Z: 4 groups of rows, each row roughly a mix of its group's hidden directions:
Z (132 x 10):
[[  2  -6  -6   8   4 -17  -6 -10  26 -11]
 [-15  -6   0 -12   4  -8  14 -25   1   7]
 [  6  -7  17   2  -3  16  19  -3 -16   9]
 [  5   8  12  17   7  18 -13  -1  16   7]
 [  8 -11   9  12  -5 -19  -5   7   5 -22]
 [  7  -2  -3   2  26 -16  -5  15  -7  10]
 [ 11  13 -16 -21 -11  -1  -3   5 -13   8]
 [ -8 -16   4   3   2  -4   2   8 -28  13]
 [-20   5  -6  -7 -21   6  14 -12  -6  -1]
 [ -6  -3  -4 -13   6 -22  13 -10  -7  17]
 [ 11   0 -19  -4  -5  15  17  -8 -15   7]
 [  3   3 -23  -1 -10 -16 -16  -8   7   9]
 [ 10   7  16   9   4  -6 -15 -22   6  -8]
 [ -4   0   2  27  15 -11  13  -4  -6  -8]
 [ -3   1  11 -24  -6  17   3  16  -7   8]
 [  0  -6  -1  24  -7   9  -5  13  18  -9]
 [  6  -5   0   2  -8  28  12 -10 -13   0]
 [ -9   1 -17  -6 -12 -21  -4  12 -13   8]
 [-16 -16   8 -15   8  -3  -1  11 -17   9]
 [ 17 -19  -2   8  -6 -18  15  -6  -7  -5]
 [  1   9  24  12   0  -2   4 -23  -1   3]
 [  2   3  23   0   7   9  19   5   0 -18]
 [-14   0  10 -18  -2  -6  17 -18  -9   3]
 [ -9  11  11  10   0 -11  -1  14 -18  16]
 [ 19   6  -2   1  13 -12  -9 -23   0   6]
 [  8   3   7  -1  -7   2  31  11  -9  -5]
 [  8   6   9   1   0 -10  22   6   5 -23]
 [  3  12 -19  -5   3 -13  19   8 -10  10]
 [ -7  10 -20   3  -1  -6 -23  -6  13   4]
 [ 14 -16  -3   5  21  -9 -17  -2  -5  -4]
 [  2  -2  14 -16  -4  -3 -10 -28  -3   2]
 [  2  -7  -7  16   7  -4   2  22 -20  10]
 [  6  -6 -24   3 -18  13   6  10   2  10]
 [  1  -2  -3   9  -2   9  28  12 -11  12]
 [  1  -5 -11  -5   2  -8   2  20 -23  15]
 [  2   2  16   9 -10  15  -5 -20   7 -15]
 [ 12  -3  -4   1  12   7 -31   7   3   1]
 [ -2   8  -7  15 -27   2  -5   1   4 -15]
 [ 19  -1  14  -1  23  13   0   0  -6  -8]
 [-16 -22  10  -3  -1  -7 -18  10   2  -2]
 [  6 -29  -3 -11  -7  12 -11   5  -1   6]
 [ 14  13  10   5  15  10 -13   6  -7  18]
 [ -7  -2  11   8  12  15  -2   6  13 -23]
 [  5   5 -10  20  -7   1  -5   1 -17  22]
 [ -8  -3   4  12   1  -2  18  10 -27   5]
 [ -4  27   3  -6   6 -21   7   3   1  -7]
 [ 15  -1   4  11  16   4   7   4 -25   9]
 [ -3   3  19  -5  12  18  -3  18   3 -12]
 [-12  13 -13  19   0  11   8 -11 -10  11]
 [ -3  -1 -11  -1   2   4 -19  23  16  -6]
 [-23 -11   2 -11  -8  -4  19  -3  -8   8]
 [ -1   4   0 -17   5 -22  10 -15  -6  13]
 [ -8  24  -2 -16   0  -8 -17  -5   7   6]
 [-16   0  -2  11   9 -10  27  -1   9   0]
 [-11   7  19   1  -2  13 -12  16   2 -15]
 [-10 -14  12  18  17  16   0   2  -5  -5]
 [  5 -25  -3   8  -2   0 -11  21   2   9]
 [ -2 -12 -13  22   2  12   3   9  10 -15]
 [-12   2 -10   5   5  15  -5  20  14 -15]
 [ -5  17  -3  22 -17  10  -2  11   6  -2]
 [ -9  -4   1  13  -8   7  -1  -8  30  -7]
 [  8 -10 -12  20  -4   7  -3 -10  18 -13]
 [  2  -5  11  -2  -2  -5  -2   7 -10 -32]
 [  2  21   5   6  12  -3 -21  -9  10  -9]
 [-10  -6  30 -10  -4  -3  -4 -11   7  -6]
 [  2  -8 -14 -14   3 -23   6   6 -13 -10]
 [-14  15  20   6  18   8   2   0   0  -9]
 [-11  17   2  -3   6   0  24 -16  -5   5]
 [-16   6 -18  11  12 -16  -9  11  -5   5]
 [ 10   8 -17  20  -1   3   2  -6   6  20]
 [  9 -16   2  -2   1   2 -14  12 -13 -23]
 [ 19 -12 -12 -12   9  -5 -16 -14   1  -2]
 [-14 -15   2  -6  16  -2 -16  18  -2  -6]
 [-16  -8   8  15  -1   7  23  13  -2  -4]
 [ -1  17 -12  18  -2  -6  -1 -19  -2  15]
 [-12  16  -3 -21   2  -5  -4  21  -2   3]
 [  0   7  23   1  10  23   8  -4   8   4]
 [ -7   4   9 -19 -12  -4  10   7 -23   4]
 [ -9   0  -6  12 -10   6  15  -3 -21 -16]
 [  1 -11  -5  -3 -11 -20  -8 -16  19   4]
 [  1 -15  -9   0  11 -16   4  12   5 -22]
 [ -2  -3  -6  14 -19  20  -2  15  -8  -8]
 [  4 -18 -20   5  -4  -4  -6  12  13 -15]
 [ -7  18  -6  -3 -11   4  27   2  -6  -7]
 [-15 -12   8 -13   3 -19  10  -7  -6  14]
 [ -1  -3  18  11   7   7  18  -7 -20   9]
 [ -3   5  14   4  20  -3  -2   8  25   4]
 [  6 -11 -22 -11  -7 -17   0 -12   3 -11]
 [ -6  -8 -13  -5 -18   0  -8 -10  17 -17]
 [ 11  -3 -13 -12  10   1 -17   3  22  -8]
 [ -2  -6   6  -1 -10 -11  12 -26  -3 -16]
 [-13  11  13 -22   7   9 -10  13   0   2]
 [  5 -18   3 -21   0 -16   4  -6  13   9]
 [  2 -17   0   5  -7  26   6   2  -9  13]
 [ 12   5  11  -6   2  -3 -23  11  18  -8]
 [-14  -2  -6  12  11  12  18  13 -14  -4]
 [-10 -14  -8  -2  -5 -10   9  -1  17 -22]
 [-11 -11 -11  16  18  -2  15   6  -9   8]
 [  2 -32  -9  -7   5  -5  -6  -5  -9   5]
 [ -1   9   7  24  -2 -11  -7 -13   6  16]
 [  9   8 -14  -5  -8 -23  -2  -1  15 -14]
 [-15   5 -11  12 -18   5  14  -7   1  15]
 [-11  18   6   6 -23   0   3  -1   7 -17]
 [-25  -7   4  10 -16   5  12  11  -6   3]
 [-18   0  13   7  -8   9  20 -12   3 -12]
 [ -7 -19   2  10   5  21   6  12 -13   7]
 [-13  14   0  -2   1  20   8   2 -21  -9]
 [ -8   8  15   2   4   5 -17  10  22  -9]
 [  8   2   7   1 -10   9  -9  28  14   5]
 [ 12  -4  -6   6 -20 -15  12  -4  17   3]
 [ -1   2 -10 -10 -11   6  -1  28 -15   3]
 [  1 -12 -11 -11  -7  11   3 -12  17 -19]
 [-11  -7  -9  26   9   2   4   1 -12  14]
 [  7  -8 -13   1  -7  18  12   0 -22   7]
 [ -4  -8   4  25  19 -10   9   1  10   1]
 [ 14  11  -6  15   0  -6   0 -16  22  -5]
 [  4  -3 -23  -4   6 -16 -10  15  10   9]
 [-19  -4  24 -12   1   6   9  -3  -8  -8]
 [ -8   4 -10  18 -12 -18  -9  -5  10  14]
 [ 14  16  -2   6 -14   8  -1 -18  11 -11]
 [ -5  -9  14  19 -22   9   1  -8   2  -7]
 [ -5  -9  -3 -24   7   4  19   8  12  -8]
 [  5   5   5   0   8 -23  -1   4 -25   5]
 [ -5  -7 -25  -9 -10  12   3  16   4   9]
 [  4  -8  10 -12  28  -7  -2  -3 -12  -9]
 [ -5  -8  11  -4   2  17   0  -1 -19  22]
 [-24 -15  -6  -6  -9   9  -3  -4 -17  -2]
 [-15 -12  -1  -9   6  -1   6  -3   2  29]
 [ -2  16 -12   6   6  11  17 -13  13 -13]
 [ -8 -10  -2   8  26   8  -2  19  -7  -2]
 [ -9  -7 -13  -6 -30   4   4  -8  -4  -7]
 [ 19  11   9   2  17 -15  -3  -4  14  -7]]
the one row of each list that fits no group (the others fit one group, some only roughly):
  K_876: [  5   1 -16  11   1  -4 -10   1  27  12]
  K_505: [  6  14 -23   5   1  18  12   7  -3  -7]
  K_471: [  6   9  14   4 -15  13 -10  -9  21  -6]
  K_418: [  0   0 -17  17  -3  19  10 -13 -13  -3]
  K_305: [ 10 -12 -20  -7   5   4  -7  15   1 -19]
  K_179: [11  4 10 13 18 14  6  3 -8 18]
  K_731: [  2  -5   2  22  11  -7  -1 -22 -10   8]
  K_644: [  0 -10   3  15  10  -4   2 -15 -19  18]
  K_846: [ -1   1  18 -18  20  -7   6   8  -9  -8]
  K_239: [ 16   3 -22 -10   2 -10 -10 -15   3  10]
  K_188: [  8  17  13 -14 -14   3   1  -1 -21  -4]
  K_902: [  2  14 -11  13  -5  15  13  16  -7 -12]
	K_471
  K_122: [ -2   7   0  10 -18  -2  -6  -1 -26  13]
  K_804: [ -2 -11  11  -8  25 -10 -17  -1  -2   7]
  K_988: [10  2  1 -4 21 15  0 21 -1 12]
  K_651: [ -3  11   2  -1  -4 -13  24 -21   7   3]
  K_938: [-14   0  12  -7  -2  -8   5  21 -20  -9]
  K_293: [  3  -9  11 -11 -14   1 -19 -20   6   3]
  K_25: [-13  14  18  10 -15  -3  -2 -11   3  14]
  K_372: [-11  -4   6   8  -8 -22  15  -4 -14 -12]
  K_12: [  3  -9 -10  14  -7  -9 -18   1 -18  14]
  K_61: [ -5  -3  12  -4  -3  11  -6   0   2 -32]
	K_12
  K_86: [ -1  27   3 -15  -8   7   4  -8  14   3]
  K_284: [ 11   8   6 -17  16 -10  12  -7  -6  17]
  K_544: [  6   6 -13   6  -5  11  20   4  23   5]
  K_358: [ -2 -16   6   9   5   2 -17 -16  20   3]
  K_345: [ -4  -8  -4  19 -11  -1 -22  13  10   0]
  K_488: [  7  -2   8   3   1  23 -24   0  -4 -10]
  K_430: [ 17  -8   3   0  23 -10  13 -12   4  -5]
  K_422: [ -4  11   3  19  22 -15  -2 -12   2   3]
  K_882: [ -5  16  -6   9 -13   5 -23 -12   5  -8]
  K_492: [ -1 -19   7   5  -2  -8 -10 -26   6   9]
  K_715: [-15  -7  18   9 -10  -4   8 -15  15  -6]
  K_227: [ 18  12 -22  -7   1 -12   4  -6  -8  10]
  K_815: [  4  -7  27 -19  -1   8  -2  -6  -8   2]
	K_544
  K_443: [  3 -20  -9 -13 -11  11  -6  19   6  -4]
  K_749: [-11   5  -4   1   7  21 -10  10  -4  23]
  K_861: [ -8   1  17   8  15  -4  -1 -14 -18  13]
  K_377: [ 13   2  -6  12  -4 -22   4 -22   2  -1]
  K_981: [  5 -29  -1  -2  15 -10  -5   5 -11   5]
  K_465: [  7  14  -8  -5  -7 -22  18  12   0  -6]
  K_969: [ 17 -15   7 -13  -9   5   7   3 -22  -2]
  K_877: [  2   5  -9  -8 -17  22  -5  -3  -4  19]
  K_210: [ 4 12  9 -7 17  5 25  4 -8  7]
  K_396: [ -1  14   8 -26   3   1   2 -18   0  -8]
  K_214: [  4   6  -1   1  -4   9  17  10  17 -24]
	K_969
  K_843: [ 12 -16   2  -2  -8 -28   7  -3  -2   7]
  K_124: [ -2 -16   6   4  -5   3 -14  21 -19   6]
  K_922: [ -4   0 -15 -15  -5  -9 -19   3  -4  19]
  K_835: [  2   1  14 -10  -4   4  -9  17 -26   1]
  K_853: [  9 -21   1   5  -2 -13   5 -10 -18  14]
  K_729: [ 12  15 -21  -8  -2  14   0 -17   4  -2]
  K_288: [  2 -20   9 -11  -3 -21  -3   7  12  -9]
  K_289: [ 23 -16 -15  16   6   1  -1   7  -6   4]
  K_5: [-15  -3  12  -6  11 -19   9  -9  13  12]
  K_624: [ 18   2  -4  11   0  15  -9  -7 -19  14]
  K_757: [  0 -27  -3  18   4 -13   4   4  -8   1]
  K_457: [-13  -3  -1  -5 -24   1  -6   5  -7 -22]
	K_843
  K_953: [ 9 20 26  8  6  6  5 -4  2 -7]
  K_791: [ 10  13   5 -25   9   5  -5 -11  -6 -13]
  K_299: [  2 -10  -5  -9   7  24   8  16   3 -15]
  K_470: [ -6 -10  -3 -17   1  -6  -1  27   2 -13]
  K_175: [  6  -2  13 -15  24 -15  10  -2   3  -4]
  K_682: [ -6 -12  10 -27  11  -7  -3  -2   7  12]
  K_695: [  4  16   0 -21 -15   9  13  13   4  -1]
  K_167: [ 12  -2   5  -5  -3 -24  20   4 -14  -3]
  K_463: [ 15   3  10  -6  18 -15  14  -4   9  13]
  K_808: [ 14   5 -13  21   5  12   3   3 -17 -10]
  K_399: [ -7  12   9  -3 -12  22  13   0  -2 -17]
  K_812: [  2   3  -4  17  -2  15  11   3  17 -20]
  K_752: [  6   8   0  -7  -8  26 -11 -14  -2 -11]
  K_317: [ -8  -2   1   5 -12 -18  15  -9  18  12]
  K_845: [  8 -16  -9  15   6 -24   1  -4   0 -10]
	K_953
  K_591: [ -1  13   9   6  30   3   0  -7 -12   0]
  K_328: [ -6   1 -11 -14  -7  13   7   5 -26   5]
  K_821: [  7   7  -9 -18 -14 -17  13  14   0  -3]
  K_449: [  0 -13 -13  -8 -14  23  -2   7  -2 -13]
  K_113: [ -9  -1 -13  14   0   7  20  -3  -7  21]
  K_661: [ -6  18  12 -15   9  -9  -9  13   9  14]
  K_887: [  7  -2   8   5  20 -10  17   3 -18   8]
  K_236: [ 11   0 -16 -24  -3  11   2  -9   3  12]
  K_833: [  9   7  10 -12  -4  19 -16 -16  -3 -10]
  K_665: [-21  23   2  -6  -3  -8   3   8 -13   6]
	K_665
  K_975: [-15 -14   2   1 -10 -22  11 -13   5  -3]
  K_917: [ -1   2  16  14  17 -17  14   5   2 -11]
  K_114: [  6  -6  23 -13   1   7  -9 -10  13 -14]
  K_813: [ 21  11   3   3  16  -7   4  -4  -5 -21]
  K_318: [-16   3 -13  -7  -3   1  24 -16   6  -3]
  K_394: [ -5   3  10  20 -17  -5  20  -6   6  -5]
  K_347: [ 11  -6  -2 -20   0   1 -24   2  15  -2]
  K_923: [-12  -2   3 -11 -10 -15  -8  -7   7 -25]
  K_484: [  5 -24   4  16 -10  13   2  11  -9   4]
  K_904: [  1  -5 -21   3  -2 -12   1  -4  23  13]
  K_709: [ -3   7  17   6  -5   4   1 -24  19   5]
	K_484
  K_52: [ -2   2   2  11   1   7  -5 -21 -11  24]
  K_357: [ -8   2   3   6   2 -22  16 -16  11  10]
  K_575: [ 19  10  -2   5   4  -8  18   0 -11  20]
  K_766: [  7  17  -6 -11 -12  19   3   4 -14 -12]
  K_634: [ -7  -4 -17 -16 -17   0  -8  13  -4 -15]
  K_495: [ 14  12   0   0 -10 -21  21   0  -2  -5]
  K_433: [ -4  -5   2  21  14  -7  -3  -4  11 -22]
  K_486: [ 16 -10   4   6  27   4  14  -2   2   2]
  K_684: [  0 -13  -1  12 -12   9  -4  -8   5 -27]
  K_83: [ -2  -3  10  -6   6 -19   7  16 -21   9]
  K_191: [  9  -1 -23  13  13 -13   6  -3   7  10]
  K_514: [ -4  -6   8  -7 -20   5 -18  19   8  -7]
	K_575
  K_405: [ 18 -24 -16  -4   7   8  -5   1   5   4]
  K_601: [ 10   1   1  17  -7   4   2 -27  -9   8]
  K_959: [-19  14   0   9 -15  12   8   8   6  14]
  K_828: [ -3  -4   6  12  10   5  13  15   6 -25]
  K_415: [ -7  -5  13   5   9  -5  -1  10  16 -25]
  K_875: [ -9   0  -6   9  -8 -15 -13  -8  25   0]
  K_87: [  1   4  -3   8   2 -11 -10 -22 -10  21]
  K_525: [  8   6 -13  -5 -26   6   4  -3  16  10]
  K_291: [ -4   7  15  -7  -4 -12  10  -4 -26   8]
  K_556: [  7  -4  -1 -11 -13   0  -7 -12 -13  25]
	K_405
